The same turns and mirrors carry the whole set onto itself and the rows of a family onto each other. Which other rows belong to the same family as each row named below? List them in the order they appear above.
These 18 rows form 6 families of 3 rows each.
q_149: [ -5   0  27 -11  11  -7  21 -15  -4  -7  23 -14  11  14  23 -13  -1 -15
  26]
q_158: [ -2  -5  17 -23   5   3  17 -18  -2 -12  20 -16   2   0  16  -2  -5 -18
  15]
q_841: [ -1  -4  18  -4   0  -4  -6   7  -6  16 -14 -22  -8   4 -26 -15  19  -4
  18]
q_413: [-21  -6  -2   7  -9  -4   2  17   0   6  14   3   6  12 -25 -14 -21   5
  12]
q_430: [-11 -10  26 -24   7 -15   5  -9  -4 -11  14 -29  -7   4  12 -15  -3  -9
  22]
q_423: [  2   4  18 -17  -1 -16  33  -6  12 -14  25 -18   3  15  11 -15   8  -3
  20]
q_566: [ -3   5  29 -23  10 -15  16 -14  -4   2  26 -11   8   4  21  -9  -4 -15
  22]
q_446: [  9   2  18  -5   7  10   5   1   0  18 -11  -2  -6  -4 -21  -4  16 -18
  22]
q_433: [-17 -10   6 -10 -14  -9 -10   6 -10  -8   7  -5  15   9 -18 -22 -21   5
   1]
q_690: [ -6   6   7  -6 -17  -5   5   3 -12   7  17   8  32  12 -13 -18 -18  -1
  -1]
q_408: [ -2  -8   4  -8 -19   9   8   5  -7  -3   8   9  21   3 -20 -19 -23 -10
   3]
q_51: [  6   6  24   9   9   3  10   3  -4  23  -9  -4   6  12 -16 -14  23 -13
  26]
q_97: [-18 -12  14 -12   1 -12  22   1   2  -7  30 -24  -7   8  11 -14 -14  -6
  27]
q_29: [ -7   0   9   8   6   0  13   8   1  20   3 -25 -16   9 -17  -3  20  -5
  27]
q_220: [ 12  10  25  -3   1  -2  10   5  -7  31  -6  -7   6   3 -19 -15  21 -13
  22]
q_865: [  5  16  13   2   8  -8  11   6  13  11  -2  -1  -3  14 -21  -4  26   3
  18]
q_608: [ -9  -2   9   5 -12  -1   7   6  -9   0  12  13  33  18 -12 -24 -20  -4
   7]
q_869: [ -6   4   8  -6 -12 -15  14  13  13  -8  14  17  16  15 -19 -25 -16   5
  12]

The rest of the family of q_869: q_423, q_865
The rest of the family of q_446: q_158, q_408
The rest of the family of q_433: q_841, q_430
The rest of the family of q_149: q_51, q_608

The same turns and mirrors carry the whole set onto itself and the rows of a family onto each other. Which other rows belong to the same family as each row named below? List them in the order they appear above.
These 32 rows form 4 families of 8 rows each.
q_759: [  9 -17  -2   9 -12 -11   0   9  14   8  10   4 -13  -8]
q_795: [ -8  14  -1  -7   9  14   4 -12 -17  -7  -2  -5  17  16]
q_745: [  7   6 -16 -22 -16   6   8  -2   6  -9  -9   1   4   9]
q_461: [ 10  10  -5  -9   0  -6  -3   3 -30  14   0   6   2 -12]
q_482: [  8   2 -14 -24 -14   8   3  -1  12   0 -13   2  -1   2]
q_949: [ -1   0  18  19  16  -2 -13   4 -15   5  20   2  -3   0]
q_500: [ 9 19  1 -4  7 16 15  9 -3 26 13 12 -2  6]
q_817: [ -1   5  19  23  15  -4   1   2 -17   4  19  -7  -3   7]
q_887: [  2  16   1  -9   6  12   8 -13 -19  -7  -1 -12  17  17]
q_354: [  0  10  17  22  16   2  -8   2 -15   2  17 -13  -7   3]
q_26: [  0  -6   9  12   0  13   7   0  23 -15  10  -9  -2  19]
q_313: [ -3  -7  14  10  10  14   7   6  22 -11   7  -4   2  20]
q_459: [ 11   2 -14 -15 -16  10  14   1  10  -5 -15   3   2  10]
q_405: [ -2  14   3  -1  15  15   2  -3 -19  -8   2 -10  19  19]
q_426: [16 19  0 -1 10 18 16  6  7 18 12 14 -3  7]
q_344: [  4  -6   4   5  -5  -7  -1  14  15  11  13   0 -19 -15]
q_214: [  6   7  -7  -6  -4 -13   0   4 -29  13  -1  -6   1 -15]
q_794: [ 12   9 -10  -5 -10  -8  -6   0 -28  12  -2   7  -1  -9]
q_945: [ 0  0  4  5  6 15  7 -1 23 -9 13 -7 -9 23]
q_331: [  1   4  13   2   5  18   6  -4  26 -10  13  -5  -4  17]
q_279: [ -2 -12   5   5  -5 -10 -12  -8  -2 -21  -6 -18  -1   2]
q_14: [  3   0  20  24  15   0  -4   6 -12   8  18  -3  -4  -3]
q_576: [ -5 -14   4   2  -8 -11 -12  -2 -14 -17  -3 -16   3  -3]
q_299: [ 15  -7   6   7  -8 -10  -1  13  13  12   9   0 -20 -10]
q_507: [11 21 -4 -4 10 11 14  0 -1 23 18 11 -1  2]
q_358: [  7   8   1  -5  -6 -12  -5   2 -27  14  -5   1   7 -15]
q_252: [18 12  6  0  8 15 15  1  2 20 14 20 -3  6]
q_526: [  1  19   6  -4  12  17   0  -4 -19  -7  -6  -1  13  20]
q_73: [ -4 -12   9   2  -9  -7  -7   0  -3 -20  -8 -23  -1   0]
q_527: [ 12 -10   0   3 -14  -8   1   8  13   7   7   7 -19 -14]
q_454: [ -7 -10  -3   5  -8  -8 -14   3 -10 -20  -8 -16   6   5]
q_369: [  7  -1 -11 -27 -15   4  14  -1  11  -1  -6   2   3  -1]

The rest of the family of q_949: q_759, q_313, q_459, q_794, q_252, q_526, q_454
The rest of the family of q_354: q_887, q_344, q_214, q_331, q_507, q_73, q_369

